500 stands for zero in the data rows.
Here are some numbered points:
tensor([340, 415, 587, 421, 444, 702, 292, 366, 648, 375, 591, 405, 451, 586, 527, 426, 578, 598, 613, 353, 652, 556, 341, 610, 384, 540, 602, 349, 559, 618, 493, 544, 608, 570, 408, 634, 336, 376, 605, 385, 492, 608, 295, 677, 580, 539, 465, 668]) 0
tensor([394, 665, 334, 296, 602, 369, 486, 558, 360, 374, 568, 423, 374, 634, 340, 491, 635, 394, 381, 583, 538, 444, 568, 419, 486, 604, 394, 354, 636, 396, 400, 665, 291, 443, 597, 335, 392, 628, 445, 378, 603, 329, 462, 684, 435, 416, 611, 492]) 1
tensor([638, 337, 599, 599, 520, 531, 642, 611, 571, 653, 420, 399, 689, 337, 575, 411, 359, 528, 437, 485, 468, 637, 420, 636, 674, 443, 549, 385, 358, 637, 638, 377, 518, 680, 528, 603, 399, 304, 541, 557, 407, 629, 646, 434, 595, 671, 327, 502]) 2
tensor([366, 518, 318, 275, 725, 479, 547, 568, 382, 469, 455, 360, 411, 544, 315, 422, 642, 327, 361, 636, 312, 463, 503, 342, 362, 375, 409, 377, 517, 514, 347, 562, 383, 405, 631, 318, 506, 682, 320, 357, 375, 345, 445, 369, 485, 353, 401, 438]) 3
tensor([620, 352, 650, 583, 531, 533, 596, 602, 597, 665, 349, 433, 698, 348, 615, 451, 425, 588, 479, 508, 515, 628, 406, 648, 640, 481, 579, 439, 312, 658, 700, 360, 465, 636, 429, 572, 458, 391, 596, 628, 390, 564, 588, 389, 649, 662, 379, 591]) 4
tensor([403, 638, 336, 400, 472, 330, 433, 401, 380, 447, 472, 397, 354, 560, 329, 410, 669, 366, 451, 676, 513, 497, 539, 539, 537, 417, 468, 400, 418, 433, 367, 612, 383, 352, 643, 324, 436, 557, 401, 392, 521, 477, 380, 464, 349, 367, 616, 336]) 5
tensor([621, 540, 590, 313, 623, 371, 382, 404, 380, 570, 363, 521, 444, 505, 505, 535, 519, 485, 576, 404, 344, 466, 386, 325, 320, 394, 443, 556, 323, 571, 572, 613, 618, 519, 692, 381, 431, 364, 346, 605, 389, 466, 368, 516, 514, 619, 500, 580]) 6
tensor([649, 574, 312, 594, 462, 324, 484, 616, 381, 440, 377, 510, 535, 613, 648, 622, 568, 556, 526, 541, 419, 516, 712, 434, 645, 387, 415, 569, 587, 403, 413, 440, 340, 520, 645, 630, 590, 534, 509, 554, 561, 527, 429, 639, 426, 600, 556, 398]) 7
tensor([615, 701, 396, 598, 448, 359, 481, 718, 405, 391, 385, 354, 636, 568, 656, 415, 650, 499, 532, 602, 428, 538, 593, 563, 616, 695, 421, 692, 479, 323, 519, 589, 353, 502, 350, 391, 585, 691, 550, 446, 554, 480, 398, 635, 515, 665, 617, 595]) 8
tensor([641, 659, 494, 637, 488, 373, 594, 608, 415, 444, 418, 375, 596, 615, 567, 410, 512, 345, 586, 639, 535, 361, 595, 331, 621, 407, 480, 528, 515, 402, 598, 526, 555, 589, 684, 361, 616, 423, 313, 533, 607, 301, 390, 326, 447, 640, 627, 536]) 9
tensor([659, 570, 358, 604, 454, 407, 518, 663, 361, 457, 363, 427, 530, 643, 578, 561, 430, 500, 384, 687, 567, 437, 673, 603, 637, 529, 585, 579, 648, 448, 580, 639, 336, 542, 599, 458, 509, 665, 340, 694, 385, 360, 580, 673, 326, 402, 394, 359]) 10
tensor([425, 440, 398, 343, 535, 573, 570, 390, 432, 377, 498, 397, 367, 501, 503, 433, 481, 496, 569, 389, 364, 332, 463, 307, 483, 585, 567, 395, 355, 392, 537, 455, 416, 369, 449, 397, 393, 608, 481, 467, 393, 449, 549, 417, 345, 364, 385, 398]) 11
tensor([426, 665, 366, 314, 601, 355, 523, 481, 328, 393, 597, 417, 383, 626, 335, 423, 614, 459, 520, 604, 418, 461, 540, 600, 362, 452, 413, 443, 625, 344, 422, 672, 377, 421, 596, 366, 381, 571, 358, 417, 627, 442, 357, 681, 384, 474, 649, 432]) 12
tensor([347, 399, 599, 636, 488, 632, 313, 451, 466, 476, 602, 577, 461, 531, 594, 426, 640, 611, 574, 348, 607, 352, 477, 642, 573, 639, 596, 387, 644, 653, 672, 564, 649, 399, 376, 668, 662, 405, 583, 378, 607, 605, 609, 636, 609, 436, 589, 550]) 13
tensor([335, 519, 332, 395, 562, 372, 441, 650, 442, 378, 568, 425, 380, 597, 326, 415, 659, 458, 427, 572, 440, 500, 539, 439, 305, 515, 337, 350, 629, 329, 429, 699, 329, 438, 496, 414, 390, 464, 295, 337, 644, 322, 371, 655, 334, 549, 669, 444]) 14
tensor([646, 647, 361, 544, 446, 375, 470, 626, 339, 496, 371, 455, 587, 640, 553, 396, 435, 428, 403, 669, 599, 461, 673, 457, 626, 521, 467, 591, 682, 367, 506, 594, 342, 500, 530, 387, 656, 446, 456, 467, 671, 349, 466, 543, 328, 418, 520, 516]) 15
New points follow, each followed by the numbers of its two nearest points above, nearest first.
tensor([648, 601, 563, 628, 476, 386, 586, 666, 357, 363, 388, 379, 610, 480, 681, 477, 577, 650, 505, 676, 539, 688, 638, 347, 596, 423, 343, 656, 583, 348, 462, 404, 405, 658, 638, 421, 455, 383, 354, 593, 678, 550, 581, 485, 471, 571, 651, 475]) 7 9
tensor([527, 602, 388, 358, 388, 362, 588, 442, 391, 472, 417, 426, 398, 555, 553, 442, 433, 572, 558, 337, 518, 394, 510, 347, 494, 552, 365, 366, 575, 327, 362, 444, 404, 527, 341, 429, 368, 383, 490, 437, 505, 652, 586, 397, 492, 495, 372, 389]) 11 7
tensor([683, 432, 574, 616, 394, 496, 592, 515, 596, 568, 411, 499, 661, 592, 653, 617, 341, 515, 593, 336, 521, 631, 514, 631, 660, 413, 507, 717, 328, 564, 601, 369, 642, 678, 337, 601, 636, 389, 566, 642, 425, 563, 681, 482, 525, 652, 366, 600]) 4 2
tensor([399, 639, 400, 318, 549, 371, 509, 545, 379, 402, 597, 385, 330, 616, 353, 449, 674, 437, 462, 614, 524, 558, 441, 512, 398, 422, 392, 380, 480, 344, 355, 707, 341, 418, 669, 430, 446, 607, 549, 495, 401, 527, 361, 409, 349, 318, 581, 429]) 5 12
tensor([623, 343, 630, 629, 415, 631, 629, 492, 668, 667, 386, 519, 598, 368, 621, 622, 418, 633, 621, 352, 640, 675, 323, 577, 627, 375, 625, 624, 372, 640, 652, 379, 668, 638, 372, 662, 687, 381, 614, 649, 355, 634, 666, 370, 629, 716, 336, 704]) 4 2
tensor([654, 456, 508, 640, 342, 570, 571, 372, 666, 577, 411, 669, 680, 391, 619, 709, 388, 614, 623, 333, 587, 641, 364, 696, 578, 362, 652, 649, 361, 690, 644, 389, 704, 631, 349, 664, 645, 379, 654, 637, 336, 662, 610, 360, 621, 603, 350, 662]) 4 2
tensor([678, 615, 449, 558, 574, 374, 521, 587, 385, 676, 412, 320, 558, 619, 310, 355, 341, 303, 647, 503, 560, 455, 465, 389, 647, 657, 352, 404, 423, 316, 623, 442, 533, 327, 530, 388, 653, 723, 445, 370, 582, 335, 659, 460, 369, 436, 548, 328]) 15 9
tensor([348, 656, 565, 527, 686, 408, 470, 634, 399, 539, 610, 387, 447, 598, 426, 504, 606, 444, 534, 678, 392, 509, 657, 342, 472, 660, 395, 486, 660, 491, 526, 682, 438, 539, 658, 350, 419, 681, 380, 453, 639, 466, 519, 674, 454, 516, 611, 362]) 1 12
tensor([573, 651, 540, 622, 394, 376, 671, 677, 393, 409, 401, 430, 662, 518, 627, 489, 595, 473, 634, 659, 358, 605, 516, 367, 667, 471, 331, 427, 386, 285, 454, 473, 590, 347, 635, 668, 603, 695, 628, 690, 666, 344, 637, 661, 355, 600, 517, 369]) 7 8
tensor([654, 365, 630, 609, 370, 682, 641, 379, 688, 706, 480, 664, 653, 379, 613, 672, 404, 650, 638, 402, 640, 680, 470, 656, 642, 383, 638, 637, 487, 656, 666, 413, 648, 658, 445, 671, 649, 435, 638, 609, 414, 626, 659, 448, 663, 644, 415, 674]) 4 2
tensor([639, 351, 536, 590, 525, 557, 597, 457, 631, 450, 520, 671, 652, 315, 523, 703, 426, 649, 376, 503, 528, 661, 397, 584, 521, 367, 576, 673, 524, 643, 652, 402, 567, 468, 647, 633, 625, 476, 645, 616, 512, 662, 472, 446, 555, 582, 373, 584]) 4 2
tensor([716, 338, 665, 626, 536, 543, 650, 577, 634, 666, 392, 474, 663, 314, 597, 477, 366, 599, 633, 388, 525, 673, 450, 609, 525, 479, 581, 702, 395, 598, 645, 418, 646, 699, 332, 542, 671, 419, 635, 512, 387, 605, 621, 401, 591, 616, 336, 658]) 4 2
tensor([347, 360, 649, 451, 343, 626, 322, 396, 663, 449, 649, 488, 461, 650, 572, 372, 500, 602, 627, 349, 588, 376, 409, 622, 547, 640, 529, 365, 623, 598, 617, 534, 543, 547, 404, 601, 567, 380, 621, 367, 423, 600, 522, 593, 600, 406, 680, 632]) 13 0
tensor([326, 345, 576, 395, 377, 677, 361, 462, 628, 402, 671, 448, 503, 538, 576, 439, 449, 589, 607, 372, 623, 358, 404, 684, 584, 628, 486, 321, 625, 523, 513, 576, 488, 543, 486, 655, 463, 362, 662, 569, 391, 570, 406, 610, 655, 542, 617, 660]) 0 13
tensor([423, 606, 417, 342, 486, 435, 556, 403, 366, 515, 391, 353, 357, 691, 455, 477, 621, 473, 520, 404, 346, 352, 433, 339, 363, 619, 596, 534, 523, 492, 650, 415, 434, 360, 356, 369, 362, 573, 513, 418, 427, 367, 403, 470, 353, 379, 537, 367]) 11 5
tensor([607, 432, 506, 572, 379, 544, 534, 633, 652, 658, 514, 634, 606, 294, 495, 670, 352, 679, 526, 392, 659, 638, 429, 657, 577, 338, 648, 660, 359, 637, 642, 409, 637, 657, 305, 651, 579, 373, 608, 596, 328, 661, 601, 356, 605, 567, 340, 666]) 4 2
tensor([666, 591, 446, 530, 514, 399, 482, 615, 321, 684, 378, 425, 578, 589, 370, 440, 393, 381, 616, 608, 604, 446, 448, 367, 454, 700, 403, 373, 449, 414, 627, 407, 611, 627, 662, 464, 613, 690, 323, 410, 543, 327, 649, 499, 456, 576, 653, 336]) 9 15
tensor([660, 370, 600, 661, 464, 530, 652, 541, 625, 657, 378, 463, 621, 312, 619, 488, 322, 658, 608, 403, 510, 629, 450, 587, 604, 378, 624, 598, 351, 638, 685, 354, 663, 697, 390, 648, 649, 331, 636, 649, 332, 651, 664, 341, 657, 633, 307, 636]) 4 2
tensor([318, 549, 393, 347, 561, 395, 425, 557, 336, 532, 610, 338, 358, 555, 361, 391, 620, 346, 413, 706, 363, 377, 647, 393, 408, 582, 373, 414, 587, 401, 372, 602, 363, 404, 605, 356, 354, 646, 320, 354, 604, 330, 456, 621, 301, 358, 562, 407]) 1 12
tensor([635, 360, 521, 583, 507, 577, 605, 493, 727, 492, 588, 692, 636, 358, 505, 717, 414, 629, 477, 511, 595, 571, 367, 565, 597, 429, 466, 586, 348, 610, 612, 384, 650, 327, 374, 608, 643, 379, 331, 654, 379, 625, 378, 508, 586, 540, 363, 466]) 4 2
tensor([676, 358, 471, 600, 424, 499, 552, 520, 681, 646, 449, 599, 644, 388, 566, 690, 386, 670, 635, 362, 624, 667, 377, 619, 621, 413, 701, 681, 366, 673, 663, 341, 629, 672, 298, 666, 616, 404, 638, 623, 363, 642, 660, 380, 620, 672, 342, 632]) 4 2
tensor([314, 628, 394, 460, 419, 380, 384, 363, 447, 431, 514, 415, 306, 584, 364, 399, 494, 361, 373, 445, 376, 355, 555, 370, 347, 650, 373, 524, 564, 539, 432, 454, 585, 436, 349, 376, 351, 372, 326, 396, 656, 365, 336, 649, 442, 525, 470, 484]) 14 12
tensor([664, 366, 606, 658, 414, 683, 658, 412, 652, 689, 405, 689, 651, 411, 630, 699, 434, 642, 646, 430, 634, 708, 378, 629, 665, 420, 624, 689, 376, 646, 670, 414, 622, 651, 400, 626, 662, 358, 573, 674, 411, 599, 641, 350, 618, 650, 363, 602]) 4 2
tensor([628, 314, 508, 563, 558, 579, 588, 477, 708, 588, 574, 702, 654, 331, 615, 699, 530, 661, 503, 371, 569, 642, 455, 638, 489, 295, 664, 695, 437, 645, 445, 407, 624, 613, 352, 648, 564, 356, 605, 648, 382, 593, 513, 401, 630, 657, 419, 653]) 4 2
tensor([639, 569, 348, 423, 669, 357, 434, 486, 438, 471, 656, 627, 679, 568, 574, 522, 441, 508, 611, 662, 612, 398, 613, 382, 562, 646, 598, 567, 663, 540, 660, 678, 337, 445, 539, 364, 467, 558, 449, 406, 585, 599, 619, 678, 650, 606, 623, 446]) 15 7
tensor([443, 440, 448, 385, 352, 647, 439, 472, 460, 510, 425, 390, 417, 431, 365, 551, 354, 545, 290, 375, 385, 425, 422, 462, 421, 419, 528, 373, 390, 467, 471, 360, 487, 474, 398, 598, 379, 436, 403, 382, 350, 551, 456, 342, 559, 415, 345, 497]) 11 2
tensor([360, 662, 419, 310, 626, 390, 562, 673, 458, 392, 510, 468, 444, 324, 359, 486, 585, 310, 401, 675, 355, 391, 646, 368, 445, 447, 383, 392, 397, 334, 354, 653, 355, 363, 641, 389, 472, 570, 434, 369, 471, 382, 390, 489, 280, 358, 657, 419]) 5 3
tensor([365, 630, 416, 454, 694, 475, 411, 442, 340, 444, 445, 392, 397, 546, 385, 392, 570, 371, 378, 641, 360, 422, 653, 289, 403, 629, 322, 430, 650, 316, 370, 668, 321, 422, 675, 360, 396, 672, 361, 408, 628, 365, 357, 620, 352, 378, 612, 330]) 1 12
tensor([422, 664, 369, 366, 530, 371, 374, 373, 334, 429, 331, 406, 466, 454, 365, 428, 501, 352, 314, 580, 369, 356, 579, 355, 477, 475, 477, 392, 396, 474, 307, 576, 312, 314, 683, 355, 464, 650, 390, 493, 354, 431, 377, 353, 365, 393, 640, 358]) 5 3
tensor([654, 398, 659, 669, 423, 588, 602, 498, 663, 665, 433, 580, 667, 336, 606, 595, 322, 653, 643, 407, 640, 613, 382, 600, 592, 436, 645, 692, 335, 601, 686, 373, 652, 634, 346, 670, 636, 392, 639, 659, 312, 696, 677, 395, 623, 703, 347, 661]) 4 2
